Here are some points, each followed by its number:
np.array([-0.5, -0.9, 0.0, -1.2, -1.2, -1.1, -0.9, -0.6, -0.9, -0.7,
          0.5, -0.3, -0.9, 0.6, -0.9, -1.2, 0.0, -0.2, 0.1, -0.6,
          0.2, -0.2, -0.9, -0.2]) 0
np.array([1.2, -1.6, 0.9, -0.7, -0.1, -1.4, -1.2, 1.3, 0.3, -0.1,
          0.2, -1.2, -0.2, 0.8, 0.5, 1.7, -0.9, -0.1, 0.7, -1.3,
          -0.3, 0.7, -0.6, 0.2]) 1
np.array([0.2, -0.2, -0.8, -0.2, -1.8, 0.4, -0.7, 2.1, 0.0, 0.4,
          0.9, 0.8, 0.6, 2.0, -0.4, 0.4, 0.4, 0.2, 0.6, -0.7,
          -2.0, -0.9, -1.8, 1.3]) 2
np.array([1.0, 0.8, -0.5, 1.9, 3.2, 2.7, -0.4, -0.6, 0.9, 0.5,
          -1.7, -0.2, -0.8, -1.8, 1.8, -0.3, 0.5, 0.6, -1.3, 0.9,
          0.7, 0.2, 3.1, 0.4]) 3
np.array([-0.6, -0.7, -0.3, -1.8, 0.0, -1.2, -1.1, -0.2, 0.3, 0.1,
          -0.9, -0.1, -0.5, 0.5, 0.4, -1.1, -0.2, 0.1, -1.5, -0.5,
          -0.4, -0.3, -0.3, -0.7]) 4
np.array([0.8, 0.3, 1.0, 0.7, -2.4, 0.5, 0.5, 1.2, -0.9, -0.1,
          1.2, -0.1, 0.7, 1.1, -0.6, 2.8, 0.0, -0.4, 2.1, -1.1,
          -1.0, 0.7, -2.0, 2.2]) 5
np.array([-0.4, -0.7, -0.2, -1.3, -1.1, -0.9, -1.1, -0.1, -0.6, -0.5,
          0.4, -0.4, -0.7, 0.8, -0.5, -1.2, 0.5, 0.1, 0.1, -0.8,
          0.0, -0.6, -0.9, -0.2]) 6
np.array([0.0, 0.7, 0.4, 1.3, 1.5, 1.1, 0.7, -1.0, 0.9, 0.4,
          -0.2, -0.9, -0.1, -1.7, 0.6, -0.4, 0.7, -0.1, -0.4, 0.4,
          0.1, -0.4, 2.6, -0.1]) 7
np.array([-0.5, 1.2, -0.1, 0.0, -2.4, 0.4, 0.1, 0.6, -1.4, -0.6,
          1.2, 0.2, 0.0, 1.0, -1.8, 0.0, 0.8, -0.3, 1.5, -1.0,
          -0.8, -0.5, -1.9, 1.9]) 8
np.array([-0.9, -0.5, 0.5, -1.7, -0.2, -1.0, -0.4, -1.4, -0.5, -0.3,
          -0.3, -0.4, -0.7, 0.1, -0.6, -1.2, -0.7, -0.4, -0.9, -0.2,
          0.7, 0.2, 0.0, -0.4]) 9
np.array([0.2, 0.4, -0.5, -1.4, -1.4, -0.7, -1.3, 0.9, -0.2, -0.2,
          0.7, -0.1, -0.6, 1.5, -0.4, -0.3, 0.6, 0.2, 0.6, -1.0,
          -0.6, -0.9, -1.5, 0.3]) 10
np.array([0.4, 0.3, 0.9, -0.1, 1.0, 0.3, 0.0, -1.3, 0.8, 0.6,
          -0.4, -0.5, 0.1, -0.8, 0.5, -0.4, 0.1, 0.3, -1.2, 0.3,
          -0.2, -0.4, 1.5, -0.9]) 11
np.array([1.1, -0.6, 1.5, -0.3, -0.5, -1.5, -0.4, 1.2, -0.8, -0.2,
          0.7, -1.1, 0.1, 0.7, 0.2, 2.9, -0.9, -0.5, 1.7, -1.6,
          0.7, 1.1, -0.8, 0.7]) 12
np.array([0.5, -0.5, 0.7, 1.1, 1.4, 1.3, 2.1, 0.1, 0.7, 0.2,
          0.7, -2.2, 0.4, -3.3, -0.3, -1.5, 1.9, -0.4, -0.1, 0.2,
          0.7, -0.1, 2.3, 0.5]) 13
np.array([-0.8, -0.1, -0.7, -0.4, -1.5, -1.1, 0.9, 0.6, -1.2, -0.5,
          1.3, 2.2, -0.8, 0.8, -0.5, 1.4, 0.8, -0.2, 1.1, 0.2,
          1.2, 0.9, -1.9, 0.1]) 14
np.array([-0.4, -0.4, 0.5, -1.2, -1.2, -1.0, -0.7, -0.5, -0.8, -0.3,
          0.6, -0.3, -0.3, 1.3, -0.9, -1.1, -0.1, -0.1, 0.4, -0.6,
          0.5, 0.1, -1.0, 0.1]) 15
np.array([1.2, -0.5, -0.4, -0.8, 2.0, 0.5, -0.7, -1.2, 0.8, 0.6,
          -1.8, -0.8, -0.3, -0.7, 0.4, -0.7, -0.2, 1.0, -0.7, 0.2,
          0.8, 0.6, 2.2, -1.2]) 16
np.array([-0.8, 0.4, -0.9, -2.1, -0.5, -1.1, -0.4, -0.4, -1.0, -1.0,
          0.4, 1.3, -1.2, 0.6, 0.3, 0.2, 0.8, -0.2, -0.4, -0.3,
          1.3, 1.0, -1.4, -0.5]) 17
np.array([-0.2, 0.0, -1.6, 0.1, -0.8, -0.7, 0.7, 2.7, -0.3, 0.2,
          1.1, 2.6, -0.8, 1.0, 0.6, 2.4, 1.5, 0.5, 2.3, 0.8,
          0.1, 0.2, -2.3, -0.1]) 18
np.array([0.0, -0.6, 0.2, -1.6, 0.7, -1.1, -0.8, -0.4, 0.6, 0.5,
          -0.7, -0.6, -0.2, 1.1, 0.3, -0.8, -0.9, 0.3, -0.8, -0.3,
          -0.3, 0.1, 0.1, -0.8]) 19
np.array([-0.3, -0.1, -0.3, 0.2, 0.8, 0.9, 1.0, -1.6, -0.3, -0.1,
          -0.1, -0.6, 0.1, -2.3, -1.0, -0.9, -0.3, 0.4, -0.6, 0.3,
          0.2, -0.4, 2.2, -0.8]) 20
np.array([-0.1, -1.8, 0.6, -0.3, 0.2, -0.9, 0.8, 1.4, 0.2, 0.2,
          0.0, -1.9, 0.2, -1.0, 1.0, 0.5, 0.1, -0.4, 1.2, -0.8,
          -0.9, -0.2, 0.5, -0.5]) 21
np.array([-1.5, 0.4, -1.8, 0.3, -1.2, -0.4, 0.2, 1.6, -1.1, 0.7,
          0.7, 2.4, -0.7, -0.1, -0.6, 1.1, 1.5, 0.2, 2.3, 1.2,
          -0.2, 0.1, -2.0, 0.5]) 22
np.array([-0.3, -1.1, -0.2, -1.7, -0.2, -1.0, -1.1, 0.2, 0.2, -0.3,
          0.0, -0.6, -0.9, 0.9, 0.0, -1.1, 0.1, -0.1, -0.4, -0.8,
          -0.3, -0.5, -0.7, 0.0]) 23
np.array([2.2, 1.6, 2.1, 2.5, 3.0, 2.5, 2.2, -3.1, 0.9, 0.3,
          1.8, -0.9, 0.0, -1.1, 0.0, 1.0, 1.5, 1.3, 0.5, 2.8,
          0.1, 0.5, 3.5, -1.1]) 24
New points follow, each followed by the numbers of its two nearest points above by angle, nearest first.
np.array([-2.0, -0.8, -1.6, 0.7, -0.4, 0.7, 1.9, 1.4, -0.3, 1.5,
          2.0, 3.1, 0.3, 0.2, -1.2, 1.2, -0.1, 0.9, 1.9, 1.5,
          -2.7, 0.5, -2.4, 1.0]) 22 18
np.array([-0.9, -1.0, 0.0, -0.5, -0.6, -1.0, 1.1, 0.2, -0.1, -0.6,
          0.3, -0.6, 0.2, -0.9, -0.9, 0.0, -0.5, -0.1, 0.4, -0.3,
          -1.3, -0.3, -0.4, 0.1]) 21 0
np.array([-0.8, -0.4, 0.4, -1.7, -0.3, -1.2, -1.3, -0.8, -0.6, -0.3,
          -0.6, -0.6, -0.3, 0.0, 0.1, -1.2, -0.4, -0.6, -1.6, -0.3,
          1.0, 0.5, 0.0, -1.0]) 9 4
np.array([0.1, -0.2, -0.3, 0.0, 0.9, -0.6, 0.2, -0.3, 0.6, -0.8,
          -1.6, -0.6, -0.6, -1.4, -0.1, -1.0, -1.1, 0.3, -1.3, -0.4,
          0.8, -0.3, 0.0, -0.3]) 16 20
np.array([-1.3, -0.3, -0.4, 0.1, -1.1, -1.0, 0.9, -0.4, 0.0, 0.0,
          0.6, 1.4, 0.3, 1.0, -0.9, 0.7, 0.0, -0.2, 0.6, 0.6,
          -0.1, -0.1, -0.8, -0.2]) 14 22
np.array([-0.7, -0.7, 0.1, -1.6, -0.1, -1.6, -1.2, 0.3, 0.8, 0.6,
          -0.7, -0.5, -0.3, 0.4, 1.2, -1.1, -0.4, -0.5, -1.6, -0.4,
          0.1, -0.1, 0.3, -1.1]) 4 19
np.array([0.7, 0.4, 0.9, 0.2, 1.3, 0.2, -0.9, -0.6, 1.1, 1.0,
          -1.2, -1.0, -0.4, -0.7, 1.4, -0.1, -0.5, 0.5, -1.3, -0.2,
          -0.8, -0.7, 1.9, -0.8]) 11 16
np.array([-1.2, -0.2, -0.4, -0.4, -0.4, 0.0, 0.2, -0.8, -1.0, -0.5,
          0.0, -0.5, -0.1, -1.4, -1.5, -1.0, -0.3, -0.4, -0.7, -0.4,
          -0.7, -0.8, 0.5, 0.5]) 20 9
np.array([1.2, 0.2, 0.8, 0.4, 1.5, 0.2, -0.3, -0.8, 1.1, 0.1,
          -0.9, -0.6, 0.0, -1.2, 1.1, 0.1, -0.7, 0.6, -1.4, 0.4,
          -0.5, -0.8, 1.4, -1.1]) 11 16
np.array([-0.6, -0.1, -0.4, 1.9, -2.0, 2.4, -0.1, 4.9, 1.4, 1.2,
          2.4, 0.4, 3.1, 1.9, -0.5, 1.6, 1.5, 0.3, 1.7, 0.3,
          -4.9, -1.7, -0.4, 3.4]) 2 5
